One turning vector, and how many steps it has turned:
The counts run from 0 to 456.
[  0 -16   8 -27  -7  10  -8  -8  -8  36   5 -11  13   1  11  17  -7 -12
  -4 -24   9   1  44   7   9   6  18 -18   2 -10  -2 -14   8  -9  15  -7
  -1   6 -10  10  11  -6  21 -23   3 -17 -10 -15 -15 -11 -10 -10  13   2
   9  -2   3  16  -4  16 -12  -9   8  -8 -16]  13
[ -5 -21  -2 -30 -30  11 -11 -10   6  32   8 -16   6  -5   9  -2   2 -23
   7 -21   4   2  34   8   8   1   4 -11  -4  -3 -23 -19  10  -8  -2   5
  -3  12  -7 -10  16  -2  22 -12   8 -14   1   5  -9  28   1   5   6 -14
   1 -17  -1   5  -4   0  -6   1  11  18 -14]  87
[  1 -14   8 -15  -9   8   1   0  -2  35   9 -14  -4  -5  20  16 -15 -17
  -1 -25   0  10  33   9   9  10   9 -14   0 -21   0 -10   8 -10  18   4
 -17   8  -9  14  10   3   6 -21 -12 -19 -12  -1  -6 -20 -15 -11  18  -2
   4  -1   1  23  -4   6 -16  -8  15 -13 -12]  11
[-23  -6  10  -7 -26  13 -10  -3  15  12  -9 -15  -7   7  17  11 -26 -25
 -20 -14  15  12  24  24 -11   0  17 -11 -13  -1   3 -31   8  -2  -5  -3
   0 -17 -11   8  -4  -6   3  -5   0  -3 -19 -10 -11   6 -10   2  13 -24
   3 -15 -13   2   9  -3   0 -17   1  22 -12]  217
[-19 -21  14 -22 -29   1 -15   3  24  20  11 -10 -10  18  16  -9 -20 -18
  15   7   7 -15  18  -3  20  10  17  -4 -11  -1  -7 -29   9   7  -9   4
  -8   0   4   5  -8   9  12 -20  17   5   7   6  15  -6 -14  12  -8  -2
  13  -2   8  14   8 -10  -3 -11   3  13 -16]  121
[-16 -23   3 -16 -17  15 -18  20  23   4  -5  -6 -16  -2   2   9 -22  -4
   4   6  24 -11   5 -15 -17   7  26 -32   8  -4   8 -18  -2 -11  -9  13
  -4 -17  -8  -1   1   1   2   1  -1   6  -8   9  -1   7  12   8   8 -28
   6 -17  -3  17  10 -20  -3  -3  -3  19 -17]  61
[  2 -27  -6   0 -19  15  -4  16  -5  20   8  -4  -1 -15  26  19 -25 -24
  17 -15   3   1  23   3  -2  -6  12 -21   0 -17  -8   0  13  -7  14  -5
 -19 -11  -4  19   3   0  11 -12  -1 -18  -1   7   6  -4 -16   7  29   0
   4 -15   3  30  10  -2   5 -10  -2   0 -19]  256
[-10  -4  13  -5 -26  32   5 -10  -4  35  14  -8 -16   5  10  19 -30 -20
   5 -11  13  -6  28   7  -5  -9  23  -9  19  -8   1  -6  -3   2  19   4
  -1 -15  -5  10  -7   1   6  -6  16   2   3  -2  -7 -12   0  12  16 -16
   8 -23   8   7  -3  -9  -8 -22   9  -3 -13]  99
[ -5  -9  17 -20 -27   2 -16 -27   6   5   9 -18  -6  10   3   6  -3  -3
 -12 -27   7  -5  42   9  11   7  19 -11  11   2   2 -14  11  -9  -1  11
  -4  -6  -9   1  26  -4   0 -26  18 -13  -1   3  -3   2  11  -7   6 -17
  -5  -4   5   8  -9 -11 -21  -6  15   6 -19]  204
[ -9 -24   5 -15 -13   5 -10   3  15   3  17   2   1   4  23  -6   2  -5
   9 -20  20  -3  11 -23  14   1  21 -26 -16  -6  -6 -17  21  -9   3  20
 -18   3   3   7   1  15  11 -27  -8 -12  -2  28  -9   6 -20  -9   2 -11
   9  14  -4  27 -17   2 -10   5  -7  -3   1]  51
[ -2  -4  24   0  -9   9  -3   1  12   6   1 -22  14  -5  31   3   1 -24
  -4 -16  10   3  30   6   5  -1  14  -6 -17   5 -12 -11   8   6  -5   9
 -24  -3   7   0   3  18  22 -20 -21 -16   6  20  12  18  -6 -22   5 -26
  12   0  10  28 -11  -3  -5   1  -5  -2  -7]  356
[  0  -7  10 -11  -3  30  -1  13  19   7  14 -12  12   0  16  -1   0  -7
  13   1  23  -9  12 -23   4   4  21 -22   0  10 -10 -10  10   2   6  23
 -18  -1   1  -9 -16  11  20 -22   5   7   7  16  11   7  -2  17 -14 -30
  21 -17  14  19  -7  -6  -6  -5 -14   4  -5]  441
[ -3 -15  20 -21  -5   3   4 -13   9  16   2 -17  13  -8  11   8   6  20
  -4 -10  27  -9  22  -3 -18   6  14 -30  12  -2 -20 -18  -3  -6   1   6
 -10  -5 -17  10  -2   5  11 -12   0 -18 -15   8 -15  22   2 -19  16 -24
  11  -9  -8  21 -16 -17  10  -7   5   0   8]  73
[ -8 -14  30  -6  -6   3 -13  -1   7 -11  12  -8  -7  11  37  -1 -19 -12
   4 -10  20 -20  19  11   8   6   5 -23 -13   8  12 -26   5  -6  -5  12
 -13   2   1   0   9   7  12  -1  12   8  -7  20   1 -15 -20  -2 -16 -22
   9  -1   7  27 -12  -9 -15  -5   0 -15  -8]  398
[ -4 -16   8 -19 -29  -2  -7   0  27   8   7 -14   4  -2  17  -3   2 -13
   1  -8   1  -3  37  -4   8   8   8   2   2   5 -37   0  12  -7   2  -3
 -26   8 -12   0  -4  11  11 -17   8 -16  -1   7  14  24  -3  24   5 -19
   8 -17   2  16   0 -10   3  -2   4  22 -16]  352
[-21 -10  -4 -12 -18   9   4  28  16  22   7   3   0 -18  17   0 -10 -22
  14  -1   5  -2  15 -10   0  -1  19 -13  -9 -31  -8 -13  23  -8  13  16
 -19   3  -8   1 -15  12  23 -15  -8  -1  -1   4   5  -2 -17  -2   1 -16
  12 -21   3  15   0  -3 -22  -4  10   6 -11]  370
[-22   7   8   1 -18  21  13  23  17  -2   3 -17  12  -4  25   6  -2 -25
   1   4  11   4  28 -10   7   6  29  -4 -10  -8 -10 -17  17  11   2   8
 -21 -10   4  -5  -6   7  18 -21   9  13   0  -3  12  -2 -16   8  -4 -26
  12 -18  11  20  -2   0 -13 -19  -4   9  -3]  196
[ -9  -6  23  -9  -1   6  -4   7   5   7   6  -6   3 -14  20   4  -5  -2
  10  -3  20 -11   8   2  -8   7  14 -26  -6  -7  11 -14   4   3  -4  22
 -15 -10  -2  -3  -1  12  21 -11 -12  -4  12  15  13   8   5 -24  -6 -40
  18 -15  10  26  -3 -14 -28   1  13  -8 -13]  93
[ -2 -11  40 -23 -10  11  -8 -12  12  15  11 -14  -1   9  13   0 -15   6
  -2   3  31  -7  10  10  -2   8   5 -25  -3  25 -12 -26  -4   6   2  10
  -6 -14 -13   7 -19   2  16  -7   5  -9   4   3  -1  19  -4  13  -2 -25
  23 -24  -4  10  11 -13   2 -10  -3   0  -9]  249
[-10 -20  -2  -9 -24  10  -4  -4  17  12   1 -24  -5  -7   0   0   2   6
  15  10  29   1  10 -12  -1   6  18 -38   2 -16  -9 -21   7  -3  -9   9
  -5 -17 -14   4   3  -3   1 -13  11   2   0  -9  -7  13   6   5  30 -11
   1 -13  -6  20   9 -23   4 -20   3  26  -1]  233
[  3 -19  23 -17 -14   3  10 -12   5  -5  10 -12  -4   2  18  11  -7  20
   9   0  20  -7  29  -2  -3  13   9 -26   5  14 -20  -7  -5  -3  -3  -6
 -16 -18 -15   7   4  10   6 -11  10 -16   0   3   8  17  -2  10  14 -27
   9 -22   6  30   6 -25   4 -11  13  -3 -14]  76
[ -3 -21  -9  -5 -15  24  -1  18  20  37   4 -20  -7  -6  17   7 -11 -35
   9   2  13  12  27 -13   2  -5  17 -20  -1 -15  -6   0   8 -13  -5   3
 -17  11  -1   2   1  10  20 -13 -14  -5   1  15  -8  -3  -2   5  29 -10
  -3  -3   4  24 -10   4  -1  -3  -7   4  -6]  83
[  1 -18   4 -13  -4  24   9 -13  -6  31   3 -16  -1  -8  17  11  -8  -2
  13 -15  21   6  25   8  -4  -3   9 -34   0  -1   2 -11  -3  -5 -12   7
  -2  -5  -1   3  20  13  18 -15  -4 -11   2  12  -6   8   3 -26  23 -20
   1  -3   8  21 -13 -13  -1  -3  23 -14  -8]  360
[  0 -22   7 -28 -15  21   5 -20  -9  33   8 -15 -11   2   8  14 -15   2
  16 -10  20   3  32  10   0   2   7 -30   5   7   1 -13 -11  -4  -9  -1
   6  -8  -7   0  18   6  14  -9  11  -9   3   4  -7   6   7  -2  14 -20
   4 -14   8  12   0 -14  -6  -8  24  -9 -19]  362
[  4 -25  16 -20 -12  -6 -22 -17  19   4  -6 -24  -7  -1  15   9 -10  -4
  -4 -24  16  -9  13   0   0  10  14 -26  -5  -4  -1 -31   2  -8   0   3
  -7  -5  -5  -8  10  -1  -3 -11 -22 -21 -15  -1 -16  11  -1 -13  12 -24
   9   4 -12  20   3 -16  25  -6  -5  22  -7]  146
[-15  -2  -4  -7 -26  14   4   0  -5  16   9  -1   9 -18  25   6  -9 -24
   7 -30   5  -4  27  12   1 -14  10 -11  -6 -23 -17 -14  28  -4  24  13
  -9  -1  -4  -1   3  -1  13 -16   7  -9   0  -2  -4   6 -20  -9  10 -19
  12 -27   2   6 -11  -4 -10 -11  15  11  -8]  373
[-13   2   3  -7 -26  15   3 -10  -8  11   9  -8  10 -12  26   7 -12 -22
   0 -36   4  -7  30  21  -1 -13   9  -8  -1 -15 -14 -20  22   0  22  12
  -3  -7  -4  -3   8  -5  14 -14  11  -8  -1  -5 -10  11 -17  -7   9 -22
   9 -25   2   5 -15  -3  -8 -16  13  11  -7]  374
[-14 -15  21 -33 -12 -11 -16   7  16  16   0 -11  11   2   7   5 -14  -6
  -3  -4   5 -29  46  -4  11   4  16  -5  10  -4 -19 -18  10  -6  13  -1
  -8   8 -10   4   4   3  21 -16   5 -14  -4  -6  11 -10  -8  -4  -8  -3
  13 -15  11   9  -2  -7  -3  -1   3   4 -25]  279
[ -8 -21   8 -11 -25   6 -25   7  24  -2   6 -18   5  16  11   6  -9 -11
 -18  -9   9   6  32   7   2  15  15 -14   2  10  -9 -19  17 -14  -9   0
 -16  -3 -15  18  10  -7   3 -21  18  -5 -22   4   4  -3  -6  23   5  -4
  -2  -4  -4  17  11  -2 -16  -7  -6  12 -17]  46
[ -8 -14   0 -15 -18  11   1   5  21  12   2   0  -5 -10  23   4 -15  -8
   9 -25  -1   8  13   5  -6  11   8  -8  -8  -6 -14  -8  13  -2   5  11
 -32  -1  -3   2  -8  22  -2 -23 -14 -18  -5  17  22  14   0  -3  -3 -29
  22  -6  -2  19   9 -22   2   0  21  15 -19]  180
[ -9 -19  26 -14  -8  -4 -15  -3   5 -13   9  -8  -3  11  36   0 -17 -10
   4  -9  16 -26  24  14   7   5   5 -21 -13   8   8 -28   5  -8 -10   6
  -8   1   2  -2  14   6  14  -3  15   3  -5  18   9  -8 -21  -2 -17 -20
   8  -6   9  22  -6 -14  -9  -2   6  -7 -17]  397
[ -4 -17  13 -22 -19  15 -26  -2   6  23  -6 -17   8   3   1  22 -22 -11
 -13 -23   4  -8  33   5  -6  -3  30  -8  19   3   2 -16   2   0   2   8
  -2 -15  -1   8  15  -7   8 -21  -7 -19  -2   3   3   5  17 -16   6 -14
   8  -4   7   7   3  -6   1  -6  -2  10 -28]  450
[ -8  -1  29   6 -11  31   6  -2  -8   4  -2 -10  -1   0  20  26 -16 -16
  -3  -8  24  -2  33  -7  -5  -5  27 -21  12  -2   2   2 -19   3  16   1
  -7 -21  -2   4   2   2   4   5   1  -3  -1  -1  -6  -5  -1   8  23 -24
  10 -17   6  30  -6  -3  -1 -11 -11  -8  -3]  344
[  5  -5   9 -16  -7  37  -5 -17  -1  20   2  -9   7  -1   0  14   1 -18
   0 -15  29   7  45  -7   9  -5  21 -26  11  -1   3   9 -10  -7  18   3
  -7   4 -12   2   4   2   8 -10   2  -8  -1 -10 -10  -3  13  24  16 -18
  14 -19   6  14   1   4 -11  -2   0   4 -11]  172
[-19  -6  13  -9 -20   9  -8   5  20 -12  -2  -4  -5   4  12   1 -12   0
  -1  -2  20  -8  26   4  -4  16  12 -18   5 -11  -2 -10   0  -8  -1   5
 -25  -8 -16  10   2   6 -16  -6  26   9 -22  -1  21 -18   2  19   0 -19
  12 -16  -2  24  13 -28 -18 -11  15  12 -18]  309
[-16 -17   4 -10 -19  -2 -21  11  24   6  -5 -15  -4   2  16  13 -21 -15
 -20  -9  11  -3  16  22 -21  10  18 -14  -1  -4   7 -32  16 -15 -14   2
  -7 -10 -16  13  -1  -7   9  -6  -3  -6 -27   2 -11   6  -9 -10   4 -25
  -1  -6 -13  11   2  -5  -7 -10  -2  20 -11]  219
[-18  -4  27  -3 -27  17 -14   1   3  15  -3   2  11  -4  22   3  -5 -35
  -8 -26  11  -7  34   7  -2 -11  18   0   2 -13 -18  -5  -4   3  23  12
 -21   3  -4  11  -5   4   4   2   0 -13  -9  14  -1  12 -10   1   8 -11
  16  -8  -7  24 -15   6 -10   1 -13   9   2]  68
[-16  -9  12  -5 -17  13  -3   1  20  21   5 -13  -1   9  20  -2 -12 -15
  -9 -19  16  -1  23 -12   8  -5  19  -9   3 -14 -14 -20  17  -8  15  19
 -18   6  -1  18  -7   6  -4 -23   0  -8 -20  18 -14 -12 -20  -7  16   1
   6  12  -6  17 -27  -6   7 -11 -14   1  11]  315
[-12 -31   2 -14 -15 -15 -15  10  18  -5   8   6  -5  -6  26   3 -10   2
   1 -14  12 -18  17   5 -14   9  14 -25  -3 -12  -3 -17  23 -26  -6   0
 -16   1 -18  16   8   3  10 -11  11  -9 -19  20  -5   1 -14  -7  -3 -18
   1   4  -7  29  -7 -12 -15   1  11   2 -12]  222
[ -4  -4  25  -1 -17   6  -9   0  16   0   3 -19  15  -1  31   2   2 -26
  -5 -15   5   0  34   3  11   0  15   1 -16   7 -19 -10  11   6  -4   7
 -25  -1   5  -2   1  17  18 -18 -13 -16   7  16  16  20  -8 -10   2 -26
  12  -5   8  25  -6  -2  -3   0  -6   6  -9]  355
[ -8 -11  21 -16  -5   6   0 -11  10  24  -2 -18  16  -5  13   4   7   9
  -7 -15  28  -7  24   1 -19   1  14 -26  16  -5 -19 -17  -2  -5   4  11
  -8  -4 -15   9  -7   3  11 -10  -5 -17 -17  10 -17  20   0 -24  15 -24
  11  -5  -9  19 -21 -11   7  -5  -6   2  11]  72
[ -7  -1  22   5 -11  32   4   4   0  14  -3 -18  -3  -1  16  24 -15 -20
  -6  -2  27  -3  33  -8 -11  -6  29 -22  20  -5   3   0 -17  -2  12  -1
  -9 -16  -5   7  -1   0   6   5  -1   0  -6  -1 -13  -5   4  11  27 -27
   7 -16   6  24  -7  -2   2 -13 -14  -3   0]  345
[  3 -13  26   2 -14  15   4   9  12  -3   8 -20  -9   7  29  16 -16 -14
   3   9  14   4  29  -9   8   7  23 -13  -3  15  -5   0  -6   2  -6  -6
 -21 -17  -1   5  -2  13  13  -8   0  -4  10   7  14   0  -4  21  15 -23
   7 -15  14  35   9  -7  -1 -13  -6  -7 -17]  79
